One turn sends every row of this set to another row. A few are shown first. Where does it send the rows asked after them?
q403: [-.15 -.03 .07 -.35 -.05 .18 .16 .12 -.15 -.08 -.10 .07 -.02 .21 -.13 .06 -.10 -.01 .11 -.14 -.09 .08 .15 -.11 -.12 -.09 .25 -.15 .18 .16 .21 .06 .07 -.20 .08 .17]
q664: [-.03 .11 -.02 -.31 .10 .13 .14 .07 -.04 -.08 -.13 -.05 .05 .27 -.30 .05 -.05 .00 .04 -.02 -.13 .08 .07 -.21 -.26 -.12 .15 -.12 .25 .04 .25 .08 .02 -.17 .16 .11]
q179: [.02 .00 -.07 -.37 -.21 -.18 -.12 .07 -.08 .12 .11 -.13 -.02 .05 .14 .06 -.06 .21 .10 .22 .16 -.03 .09 -.08 -.13 -.01 .04 -.06 -.15 .10 .36 .18 -.09 .09 .01 .02]
q965: [-.03 .02 -.12 -.22 -.16 -.07 -.06 -.05 -.07 -.06 .13 -.13 .04 -.04 -.05 .01 -.09 -.09 .13 .19 -.20 .01 .03 .04 .00 -.19 .07 .00 .05 -.03 .01 .10 .30 -.10 .26 .12]
q703: [-.06 .08 -.01 -.30 .07 .18 .06 -.03 -.01 .01 -.08 -.08 -.01 .22 -.17 .16 -.05 -.06 .00 -.18 -.14 -.02 .08 -.09 -.26 -.06 .24 -.12 .24 .02 .15 .07 -.09 -.07 .14 .16]
q459: [-.08 .07 .23 -.01 .10 .28 .04 .01 -.01 .01 -.03 -.10 .12 .18 .06 .14 -.16 .08 .00 -.17 .02 -.10 .03 -.10 -.03 .02 -.02 .09 .10 .21 -.05 .23 -.02 -.05 .02 -.01]
q87: [-.07 -.06 .07 .00 -.08 .15 .22 -.11 .06 .01 -.08 .04 .15 .11 -.20 .06 .05 .02 .12 .04 -.09 .12 .31 -.13 -.09 .08 -.05 -.30 .06 -.02 .03 .12 .05 .05 -.03 -.07]
q941: [-.23 -.11 .01 -.20 -.19 .19 .00 .08 .12 -.08 -.14 .08 .03 .07 -.10 -.15 .00 .18 .16 .10 -.19 .11 .07 -.06 .07 .01 .03 .01 -.02 .17 .22 .20 .25 -.12 .00 -.10]
q132: [.11 .05 .07 -.22 -.10 -.14 -.16 .03 -.08 .08 .11 .10 -.05 .13 .01 .04 -.14 .34 -.03 .03 .13 .06 .02 -.15 -.25 .00 .04 -.15 -.06 .04 .37 .12 -.16 -.04 .15 .10]
q763: [.10 .06 -.02 -.18 -.08 -.03 .06 .14 -.13 .11 -.04 -.12 -.04 .29 .06 .09 -.17 .25 .05 .13 .30 .16 -.09 -.06 .07 -.05 -.03 -.04 -.03 .15 .35 .19 .16 -.02 .05 -.08]
q122: [-.04 .00 -.11 -.10 -.12 -.04 -.11 -.19 .04 .00 .10 -.16 .04 -.04 -.01 .03 -.09 .02 .11 .07 -.25 -.11 .00 .14 .10 -.10 .11 -.03 .04 .01 -.03 .14 .16 .00 .18 .05]
q800: [-.15 .09 .03 -.13 -.18 .10 -.03 .03 .14 -.07 -.14 .02 .02 -.04 -.08 -.14 -.07 .24 .13 .15 -.16 -.07 .05 -.07 -.11 -.04 -.06 .12 .08 .21 .26 .15 .16 -.30 -.10 -.05]
q401: [-.08 .11 -.01 -.27 .04 .10 .13 .02 -.02 -.09 -.15 -.05 .00 .17 -.16 .16 -.10 .04 .11 -.03 -.09 .05 .05 -.12 -.33 -.15 .14 -.13 .34 .06 .21 .04 .10 -.26 .01 .17]
q955: [-.10 .09 .17 -.08 .10 .09 .07 .10 -.07 -.04 .08 -.11 .08 .07 .15 .13 -.11 -.04 .13 -.05 .05 -.08 .06 -.12 -.09 -.03 -.14 .06 .11 .17 -.11 .20 .01 -.21 -.14 .06]
q410: [.17 .03 .07 -.18 -.03 -.14 -.14 .01 -.11 .12 -.04 -.04 -.04 .22 .10 .11 -.06 .31 -.02 .08 .17 .00 .10 -.20 -.20 .01 -.03 -.21 -.01 .09 .34 .15 -.14 .00 .07 .12]
q74: [-.08 .04 -.13 -.04 -.07 .14 .22 -.17 .12 .04 -.02 -.20 .10 .04 -.31 -.03 -.02 .01 .04 .04 -.13 .05 .20 .05 -.11 .05 .12 -.17 .06 .02 .10 .10 -.04 .12 -.03 -.14]
q480: [.09 .08 -.01 -.22 -.19 .03 .13 .13 -.15 .13 .23 -.09 .00 .12 -.06 .09 -.20 .11 .01 .05 .34 .20 .06 -.04 -.18 .02 .03 -.06 -.08 .05 .33 .07 .00 .06 .05 -.16]
q268: [-.09 .04 .20 -.11 .15 .13 .02 .14 -.09 -.06 .06 -.11 .19 .09 .08 .18 -.16 -.05 .06 -.05 .00 -.05 .05 -.23 -.06 -.08 -.09 .09 .05 .19 -.05 .23 -.01 -.03 .02 .10]
q963: [-.12 .02 .22 -.15 .00 .12 -.02 -.02 -.12 -.09 .09 .04 .17 .17 .13 .12 -.07 .11 .18 -.04 -.10 -.11 .14 -.16 .07 -.01 -.11 -.07 .00 .19 -.13 .25 -.03 -.14 .03 .00]
q23: [-.08 .06 -.16 -.22 -.05 -.10 -.07 -.08 -.02 -.11 .12 -.21 .02 -.03 .02 .06 -.06 -.03 .16 .16 -.18 .07 -.01 .12 -.04 -.17 .03 -.10 .13 .02 -.04 .08 .26 -.19 .05 .09]
q298: [.03 .08 -.10 -.32 -.14 -.04 .10 .12 -.16 .13 .07 -.24 -.02 .16 .02 .12 -.11 .10 -.01 .09 .33 .24 .15 -.06 -.14 -.01 .10 -.12 -.06 .07 .36 .05 -.01 .05 .06 -.05]
q341: [-.02 .04 -.04 .03 -.01 .00 .20 -.11 .05 -.03 .03 -.16 .17 -.04 -.28 -.08 -.06 .00 .03 .15 -.12 .07 .31 -.07 -.15 .00 -.01 -.20 -.03 .05 .03 .10 -.07 .10 -.03 -.04]
q488: [.15 .06 .01 -.12 .00 -.03 -.01 .10 -.13 .04 .17 -.06 .00 .25 -.03 .07 -.20 .28 .02 .06 .23 .22 -.19 -.02 .04 -.06 -.06 -.10 -.07 .14 .28 .15 .08 .02 .09 -.13]
q887: [.27 .09 -.05 -.12 -.11 -.08 -.07 -.06 -.06 .11 -.06 -.04 -.11 .23 -.03 .09 -.05 .27 -.03 .24 .13 .15 .01 .03 -.06 -.02 -.10 -.24 -.03 .05 .30 .14 .13 .13 .09 .01]
q501: [.00 -.02 -.08 -.35 -.19 -.09 -.10 .10 -.02 .11 .21 -.08 .04 .01 .00 .07 -.09 .21 .09 .11 .14 .08 -.02 -.14 -.18 -.01 .04 -.03 -.13 .04 .46 .13 -.10 .11 .00 -.10]
q476: [-.20 -.05 .03 -.19 -.21 .20 -.09 .01 .11 .01 -.07 -.07 .02 .06 -.04 -.14 -.08 .21 .09 .01 -.13 -.15 -.01 -.06 -.05 .00 .13 .24 .08 .15 .22 .23 .12 -.19 .08 -.09]
q599: [-.09 -.11 -.08 -.31 -.17 .00 -.08 -.12 -.13 -.13 .17 -.12 .09 -.01 .00 .13 .00 -.07 .17 .08 -.26 -.01 .15 .02 .03 -.13 .12 -.22 .05 .10 .02 .04 .19 -.04 .10 .08]
q379: [-.04 .06 -.09 .02 -.02 .02 .18 -.09 .11 .01 -.02 -.16 .10 -.09 -.21 .03 .02 -.04 .08 .08 -.11 .08 .25 -.08 -.18 .03 -.11 -.20 .06 .05 .11 .05 -.03 -.03 -.23 -.07]
q966: [.27 .00 .03 -.13 -.10 -.07 -.13 -.02 -.08 .05 .10 .06 -.06 .17 -.05 .16 -.14 .27 -.01 .14 .10 .12 -.11 .01 -.18 -.07 -.04 -.24 .00 .01 .30 .12 .11 .17 .11 .07]
q377: [-.09 -.05 .11 -.11 -.18 .19 -.03 .06 .09 -.07 -.10 -.02 .09 .05 -.13 -.18 -.08 .23 .10 .21 -.14 -.11 .04 -.16 -.13 -.03 -.03 .19 .05 .19 .24 .26 .19 -.14 .01 -.08]

q800 turns into q23
q87 turns into q403
q459 turns into q476
Now find these:
q268 turns into q377
q298 turns into q410
q480 turns into q132

One turn sends every row of this set to another row. A few are shown first. Where does it send the rows asked after them?
q644: [-.01 -.06 .13 .11 -.02 -.14 -.09 .04 -.05 .04 .23 -.03 .19 -.16 .24 -.09 -.14 .03 .12]
q422: [-.12 -.08 .07 -.01 .00 -.25 .01 -.07 -.09 -.04 .34 -.12 .09 -.17 .19 -.09 -.17 .01 .04]
q649: [.01 -.02 .00 -.09 -.08 .00 .22 -.27 -.01 .07 .16 .28 -.03 -.19 -.03 .10 .08 .17 .02]
q509: [.00 .00 .18 .11 -.17 -.22 .02 -.08 -.11 .01 .28 -.01 .02 -.24 .27 -.05 -.07 -.01 .03]
q622: [-.04 -.07 .03 .24 .10 -.15 -.07 -.01 -.11 .08 .00 .04 -.12 .01 -.11 .13 -.01 .05 .17]
q355: [-.08 -.19 .19 .03 -.18 .11 .05 -.15 .13 -.05 .23 -.14 .07 -.08 -.07 -.12 .03 -.17 .14]
q346: [-.04 -.06 .09 .16 -.15 .00 -.02 -.15 .02 .05 .05 -.11 .32 -.15 -.16 .21 .12 .20 -.05]
q247: [-.10 .00 .10 .10 -.23 -.12 .10 -.27 -.04 .00 .16 -.14 .17 -.24 -.15 .23 .16 .18 -.11]
q292: [-.09 -.11 -.08 -.16 .08 -.03 .16 -.27 -.02 .00 .19 .22 .04 -.10 -.12 .03 -.03 .18 -.01]
q337: [-.13 -.05 .30 .20 -.07 .01 .05 -.18 -.10 -.07 .22 -.07 .08 -.07 -.20 -.17 -.02 -.10 .09]
q740: [-.13 .10 .28 .04 -.09 .00 .14 -.11 .05 .08 .31 -.16 .08 -.18 -.14 -.06 .03 -.11 .26]
q555: [.00 -.02 .00 -.04 .07 .04 .11 -.16 -.01 .11 .10 .31 .13 -.11 -.10 .05 .01 .22 .08]
q979: [-.17 -.10 .00 .01 -.07 -.09 .04 -.22 .03 -.02 .16 -.22 .27 -.14 -.21 .22 .06 .20 -.07]
q828: [-.09 -.24 -.11 .06 .01 -.17 -.02 -.10 .01 .00 .08 -.08 -.21 .01 -.06 .15 .01 -.03 .09]
q935: [-.03 .00 .02 .10 -.06 -.19 .06 -.07 .00 .15 .11 -.03 -.25 -.12 -.02 .24 .10 .00 .21]

q740 turns into q355
q422 turns into q644
Now find these:
q247 turns into q979
q555 turns into q649
q828 turns into q622

